Here are some numbered points:
[ 14  -3  15   4  19  -2  19  80  42 -10   2  -5  21 -26  -1  10  -4  33
 -43  14   7 -13  23  14] 0
[ -8 -42 -36 -45  29  -1  -3 -19  33 -11  20  11  -3  21  14  12 -13  50
  42   3 -11  26 -11 -75] 1
[-18  -6  -6  -8 -26   1 -36 -44 -10 -19   5   9  11  17  -5 -13  -3  -3
   4 -39 -17  28 -12   4] 2
[-33  25 -51 -36  -9  48 -17  -9 -27   1 -45  -3 -15  31 -15 -47  16  -4
  -8 -24 -50  37 -24  18] 3
[-22  37 -37  34  21  70  18  27 -83 -19  15   6  36  19  -3  23 -14 -54
 -32   6 -20 -14  46   8] 4
[  8 -41  16  29 -25  54 -55 -40 -23 -48   1 -28 -13   3 -43  22   1 -30
  65  -9  -7   1 -12  60] 5
[-49  -3  14  42  18  17  34  13 -10  22 -27 -11  43 -27  -5 -38   2 -18
  -3 -10  41  48   7   4] 6
[ 11  13 -30 -10  22   1  61  -3 -12  -5  20  37 -22 -31  17 -16 -30  21
  23   9  -4  14   0  12] 7
[ -2  23 -65 -43  63  51  18  11 -36 -11  37  29 -11  26  -6  -9 -12  11
  11  25   6  23   6 -67] 8
[-14 -19  24  -1  19 -11 -14  32  38  12 -11 -16   0 -12  -2  17   3  31
   1  10 -27 -15  19 -14] 9
[  8  37 -36  -4  12  15  32 -42 -12  -3 -22  10 -47   1  -8 -26   0  10
  10 -21 -13   6  -8 -26] 10
[ 74  39  19 -72 -55 -81  34 -30  47 -17 -13  89 -48 -61 -21  10   0   3
 -21  59  73  23  32 -33] 11
[  5  41  25 -32 -40 -65  49 -23   3  10  32  53 -54 -54  -2   2 -18  27
 -22  12  67  25  34   0] 12
Which three points above are nearest to each new point by angle? Their numbers follow each, nearest first.
[-22 -18  19  28 -14   2   8  20   3   3   1 -29  32  -8 -34 -26  25 -31
  -7  32 -35  -5  23  14] 6 9 4
[-28   5  15  18  25 -53   7   0 -12  24  10  48  17  37  60  11  49  25
 -39 -18 -35 -23 -28  67] 0 9 2
[ -17  -17   23  100  -60   52   91  -84  -36   15   10  -63  -23   25
   37   22   -9 -100  -15  -82  -69  -92  -29  -41] 4 10 5
[ 27 -19 -32  13 -35 -10  48 -57  53 -21  11  28 -43  16  78  39  34 -69
  -7 -56  42  12  36 -36] 11 12 10
[-25  70  61  25 -10 -11 -13  20 -64  32  11 -33  30  -9  27  19   5   6
  33 -25  21 -51 -27 -19] 4 6 9
[ 50 -26 -30  -2 -85  61  28 -11  39 -18  53 -20  -7  53  59  83 -60 -59
 -53 -70  71  53  22 -99] 1 8 2
[ 16  23 -61  32 -39  27 -27  47 -32 -56   5  23  32 -15 -39 -13 -29  -7
 -60 -18  14  19  60  -6] 4 0 8
[-72  -8  64  70  -8 -32 -29  45 -18  57  16 -35  86  32   4 -25  16 -12
 -29  30  -4   3   0  36] 6 9 0
[-24 -13  36  37  -5 -26 -14  29  -5  26   5 -23  45   2   2 -20  13  -5
 -15  23 -12   0 -10  27] 6 9 0
[ 34  -8  10 -18  -6 -25   7  30   7   4   8 -47  16 -27  15  13   2   8
 -36  -6   6  -7  -1 -19] 0 9 11
[-57 -17  52  53  19 -25 -36 -27  21  12   1   3 -16  19 -18  -7  19 -11
  30  30  23 -50  19  96] 5 9 6
[ 11  32  10  15  -5  16 -35  50  19 -17  31 -14  40  -4   6  40 -19   2
 -33 -36  46  10   7  -8] 0 4 6
[ 23  13   0  -6 -24 -44  16 -31   4  17   8  39 -16 -33 -13 -24  20 -15
 -24  45  43  22  13  -3] 11 12 7
[ -9 -21  48   1  25  -5  12  18  31   8 -15  -7   0 -48  -3  11  -4  22
  47  25  -8 -37  26   6] 9 0 7
[  9   0   1   7 -13 -27  23   6  -7   6  15 -32   9  -1  19  10  11 -25
 -34  13   0  -5   5 -11] 0 4 12
[-19  50  58  -8  38 -23   5  31  38   3 -12  -6  17   0  35   2  14  11
 -10 -51  22 -37 -49  19] 0 9 6
[ 66  21  20   8 -21 -47  52   3   5  11   6 -36  17 -39  40  14  10  -9
 -41  13  16   4  18 -34] 11 12 0
[ 23  -1  28   6  -8 -45  32  25  -1  11  -7 -35   2  -3  18   9  19 -23
 -45  13  17   4  -2 -41] 0 11 12
[ 23   6   9   7  -3 -27   2  16 -12  -1   9 -39  22   4  15   4  11 -13
 -34  -7  -4  13   2 -23] 0 4 6
